The rows of D fall into 3 groups, which share some directions, and each row is roughly a mix of its group's hidden directions.
D (99 x 10):
[[-1.80 -1.32 -1.38  4.74  1.82 -0.83  2.78  2.56 -1.35 -1.87]
 [ 2.42 -0.28 -0.64  0.63 -1.07  0.81  1.67 -2.78  2.74 -5.14]
 [-0.95  1.84  2.08  0.61 -3.05  1.43  2.11 -0.73 -4.34  2.98]
 [-0.60 -2.84  1.58  1.61  3.28  2.51 -3.20 -3.08  1.45 -0.81]
 [ 2.31 -2.23  0.99 -2.43 -0.48 -2.46 -2.71 -1.27  3.81 -2.48]
 [ 1.37 -1.84 -1.10  0.88 -1.06  1.44  0.17 -0.50  3.71 -5.34]
 [ 1.18 -0.64 -2.60 -0.91  4.73 -1.30 -1.28 -2.12  3.61 -0.66]
 [-2.02  0.10  5.15 -0.67 -3.51 -1.54  0.19 -0.07 -2.35  1.31]
 [-4.59  1.96  1.08  0.66  0.26  0.80  2.76 -0.70  1.00 -4.09]
 [ 1.40 -0.17  1.03  1.02 -4.30  1.55  2.15 -1.03  0.92 -4.63]
 [ 3.46 -1.23  1.70 -0.03 -0.33 -1.22 -0.63 -0.93 -1.66  5.57]
 [-1.45  1.09 -2.12  3.53 -3.01  1.93  1.02  3.07  2.57 -1.71]
 [ 0.71 -2.66 -2.43  4.10  3.68  2.02 -0.97 -1.87  0.52 -0.63]
 [ 0.83  1.01 -3.88 -0.68 -0.68  2.87  0.43  2.68 -1.64  4.13]
 [-1.63  1.95 -2.40  0.75  1.78  1.68  0.69 -0.28 -1.84  5.51]
 [-0.63  2.61 -3.70  1.71  2.91 -2.64 -0.42 -0.93  1.43  3.27]
 [ 2.02  1.48 -2.96  0.43 -0.71 -0.02  5.19  3.15 -0.64  0.33]
 [-1.22  0.94 -1.19  2.86  2.01 -3.61 -3.12  0.40  3.54 -1.22]
 [-1.28 -3.01  0.44 -3.46  2.84  1.01 -1.64  1.88 -1.15  3.69]
 [-0.45 -1.33  2.41 -1.46 -1.12  3.85  1.56  4.76  1.40 -0.16]
 [ 1.70 -4.66 -1.75 -2.52 -2.96  0.50 -1.02  1.12  1.95  1.99]
 [-0.41  0.61 -2.40  4.21 -1.86 -3.44 -2.40  2.34 -1.55 -0.29]
 [-2.49 -0.63 -0.21  1.09 -0.19 -1.82 -1.86 -3.97 -0.28 -4.75]
 [ 1.90 -1.88  0.74 -3.30  3.06  1.33  3.27 -0.80 -1.49 -3.12]
 [ 0.42  1.09 -0.68 -1.03 -1.14  1.53 -0.58 -1.02 -2.77  6.12]
 [-1.68  2.16 -3.22  3.77 -3.33  0.50 -2.00 -1.07 -1.99  0.73]
 [-0.50  2.32  0.01  3.96 -5.10 -0.38 -1.93  0.57 -0.31  1.19]
 [-0.94  2.41  3.03  2.24 -3.24 -1.40  0.71  1.15 -4.21  0.31]
 [-0.77  5.17 -2.30  1.95  2.02  0.62 -1.24  2.27  0.54 -2.27]
 [ 2.34 -2.35 -0.55 -2.07  2.00 -1.98 -2.41 -0.64  3.78 -3.01]
 [-3.37 -1.81 -3.40  2.28  0.16  1.63 -3.20 -2.52  1.11  1.04]
 [-1.78  1.32 -0.75 -2.54 -1.52 -5.28  1.13  1.39 -0.99 -2.61]
 [ 3.38 -3.85  1.17 -0.90  1.94 -1.12 -0.64  0.57 -2.84  3.27]
 [-0.35  2.34 -1.82 -0.93  1.99 -3.96  2.03  2.07 -2.97 -2.54]
 [ 0.87 -0.29 -4.92  2.23 -1.94 -2.61  2.35 -1.72 -0.98 -1.73]
 [-2.22 -1.68  0.66  0.89  3.76  4.84 -1.19 -0.82  2.06 -0.39]
 [ 4.04 -2.05  2.12  3.53 -0.34  0.80 -1.29  2.58  1.32  2.18]
 [-1.02 -4.05 -3.21 -2.63 -2.37 -0.96  0.82  3.09  1.20 -0.42]
 [-2.69 -1.04  1.22  0.12  1.50  1.59  3.74  3.24  2.51  2.77]
 [ 0.17 -1.98  4.21 -2.63  3.35 -0.92  0.25  1.61  2.02 -2.37]
 [-1.20  1.44  2.41  2.50 -5.36 -1.26 -1.79 -1.41  0.51  1.29]
 [ 0.94 -1.02  3.62  1.91  3.97 -0.74  1.41 -1.44 -3.33  1.70]
 [-0.21 -1.95 -1.17 -2.22 -1.97  4.84  1.09 -1.71  1.03  3.22]
 [-1.03  3.03 -1.21  3.55 -0.79  3.81 -2.00 -1.03 -2.54  1.42]
 [-0.38  2.65  0.18 -0.13  1.90 -4.31  0.22 -3.52 -2.96  1.57]
 [-2.65 -2.67  0.82  0.30  0.03  0.15  4.19  4.43 -0.72 -0.68]
 [-2.50  0.19 -0.16 -3.03  4.51 -2.79  0.24  0.58 -0.91 -2.87]
 [ 4.51 -1.46 -2.03 -0.42  0.54 -1.90 -3.23  0.98 -2.76  1.83]
 [-2.59  3.72  0.27  4.22  1.12 -1.21  2.00  0.45 -2.78  0.13]
 [-0.92  1.92 -3.11  3.36  0.66 -1.20 -3.59  0.46  1.61  3.15]
 [-0.47 -1.15  2.97  1.16 -2.80  0.70  0.54 -3.94 -1.40 -3.90]
 [-0.84 -0.32  3.38  3.47  0.98  0.66  1.63 -2.20 -2.65 -3.58]
 [-1.83  2.60  1.56  2.92 -3.07 -2.14 -2.03  0.83 -1.90  3.09]
 [ 2.90 -1.78  0.52 -1.24  1.22  1.09  1.04  3.28  1.75  4.70]
 [-2.84 -1.41 -3.27 -0.98 -2.56  0.17  1.47  3.30  2.31 -2.52]
 [-2.77 -0.53 -2.80 -0.80  3.19 -3.27 -0.21 -1.60 -1.06 -3.47]
 [ 3.10  2.38  0.35  1.31  2.38  2.82 -3.34  2.20 -1.11 -2.24]
 [-1.93  1.21 -1.14  3.06  2.33 -3.46 -3.08  0.19  3.20 -0.12]
 [-0.28  3.22 -2.51  2.51  3.97  0.33 -1.87  0.50 -0.02 -3.21]
 [ 0.98 -0.81 -1.92 -3.35 -3.59 -1.63 -2.68 -3.51  0.40 -1.16]
 [-0.45 -4.35  2.75 -0.83 -3.40 -0.07  2.74 -1.20  0.14  2.27]
 [-0.31 -0.64  4.24 -3.86 -0.94  0.90  1.19 -2.06  0.92  3.38]
 [-1.68 -2.84  1.71 -0.37 -2.25  1.36  3.19  4.14 -0.83 -2.03]
 [-1.61  0.69  1.29 -1.18  0.93  1.39  1.55 -0.82 -4.15  4.88]
 [-5.15  2.02 -1.79  1.24 -2.74  1.48 -2.33 -1.29 -0.40 -0.87]
 [-2.38  4.92  2.40  1.32  3.05 -0.14  1.73 -0.36 -1.39 -1.16]
 [-0.69 -1.39 -1.31 -2.46  6.19 -1.26 -0.34  0.47  1.54  0.54]
 [ 1.37  0.48 -4.10 -2.26  0.02 -0.47 -2.19  2.81  2.45  3.19]
 [-0.78  3.74 -1.90 -0.15 -1.77 -0.47  2.12  4.63 -1.87  1.42]
 [ 2.12 -1.20  1.94 -2.36  0.94  1.02  1.22  3.91  1.97  3.90]
 [ 3.68 -2.52  1.41 -0.96  1.81 -0.26  0.71  3.22  1.79  3.58]
 [ 0.79 -3.84  1.39  2.67  2.08 -0.01 -2.93 -2.94  1.69 -2.04]
 [-3.11  2.17  1.09 -4.91  0.40 -1.80  0.99 -1.14 -1.10 -2.54]
 [-4.39  2.27 -1.24 -1.09 -0.15  0.59  1.04 -1.53  3.18 -3.45]
 [ 1.98  1.95  0.79  2.40 -5.00  2.11  0.27  1.58 -0.26  2.61]
 [-1.22  1.32  1.34 -0.61 -0.58  1.57  1.94 -0.38 -4.63  4.41]
 [ 1.64  0.03  0.46 -4.79 -1.14  1.48 -3.17 -2.57  2.42  1.10]
 [-2.42 -1.20  0.61 -1.07  3.78  4.91  0.04 -1.39  1.96 -0.32]
 [ 0.12 -1.93  3.94 -1.78 -4.19  2.13  1.68 -1.65 -1.37 -1.03]
 [ 0.47  1.14 -0.55 -0.86 -1.56  1.57 -0.56 -1.47 -2.55  6.05]
 [ 4.20 -0.59 -0.75 -2.77 -0.54 -1.67 -3.56 -0.95 -1.93  2.54]
 [ 3.53  0.85  4.79  1.66  0.56  0.90 -0.25  3.58 -0.40  0.17]
 [-1.42  0.56  3.27 -3.75  1.15  4.47  0.95 -0.20  1.67  0.96]
 [ 0.75  3.46 -1.30  3.80 -4.60 -1.10 -1.18 -0.01  0.57  0.49]
 [ 2.60  0.44 -1.65  4.13  2.16 -0.36 -2.28  0.54 -2.92 -2.74]
 [-2.70 -0.18 -1.59 -0.17  3.01  3.79  3.18  0.48 -1.69  2.54]
 [ 0.29 -0.23  1.77  1.32 -0.81 -0.29  2.36 -1.96  1.63 -5.94]
 [-1.92 -1.38  5.08 -3.43 -1.08 -0.65  2.32 -0.63 -1.54  0.33]
 [-2.11 -0.01 -1.69  3.87  1.90 -2.10  3.29  3.12 -1.39  0.43]
 [ 2.35  1.50 -0.08 -1.89  4.26 -2.08 -2.55 -1.75 -2.28  2.10]
 [ 0.98 -0.89  2.13 -2.50  0.94  4.15  0.62  0.92  2.11  4.09]
 [ 0.71  0.27 -3.66  3.42 -1.36 -2.51  0.08 -2.98 -2.15 -2.39]
 [-1.20  0.26  1.10 -2.79  3.98 -2.52  1.39  0.15 -0.78 -4.21]
 [-1.47 -1.30  3.91 -2.95  2.93 -1.02 -0.62  2.81  2.03 -1.77]
 [-2.97  2.50 -0.78  0.48  2.06  0.53  0.68  1.25 -0.39 -5.52]
 [-1.52  0.54 -0.06 -2.51  4.66 -2.82  0.68  0.04 -1.61 -3.38]
 [ 1.74 -0.56  0.13  0.65 -2.22  1.31  2.18 -2.00  2.33 -5.33]
 [-2.15  0.63 -0.48  0.25 -0.52 -3.56  0.27 -1.40 -0.91 -5.65]
 [-0.58  0.20  2.80  0.87  1.78 -3.13  0.99 -2.52  1.56 -4.62]]

One row of each group comes first, with its name. Which group is each row after those in?
[-4.05 -0.98 -2.01  3.37  0.79  0.21 -1.99 -0.65  0.89 -3.80] => (108)
[-2.49  1.69 -2.25  2.95  3.65 -2.15 -2.08  0.05  2.13  1.87] => (72)
[ 2.82 -0.51 -0.34 -4.46 -1.94 -1.42 -3.19 -2.35 -0.72  1.69] => (2)

[-2.33 -0.41  3.25 -4.09  2.06  0.70  0.66  2.99  2.35 -0.71] => (108)
[-0.27  2.54 -1.75 -1.10  0.90  0.99 -2.97 -0.74  0.19 -5.57] => (2)
[-0.92  1.54  2.35 -0.73  0.71  6.24 -0.27 -1.05  0.32  1.76] => (108)
[-0.36  1.47  0.18  3.60 -5.67  0.07 -1.27 -0.56  1.80 -0.67] => (72)
[-0.57 -1.97  0.09  1.11 -5.47  2.22  0.30 -1.19  2.56 -2.17] => (2)
[-1.54 -1.49  5.12 -0.02 -2.05  1.22  3.05 -1.11 -1.70 -1.79] => (2)
[ 1.42 -0.98  0.25  0.58 -1.13 -0.72  0.19  3.57  0.40 -5.91] => (72)
[-2.18 -1.06  4.39 -0.97 -4.18  0.68  1.10  1.61 -2.27  0.33] => (72)
[ 0.39 -1.47  5.27 -3.18  2.81  0.04 -0.75  0.82  1.68 -0.94] => (108)
[ 0.00  2.06 -0.85  0.18  5.10 -1.53 -1.66 -1.51 -2.48 -2.92] => (2)
[ 1.64  1.99 -5.18  3.08 -1.21  2.27  0.29  0.80  1.55 -0.57] => (72)
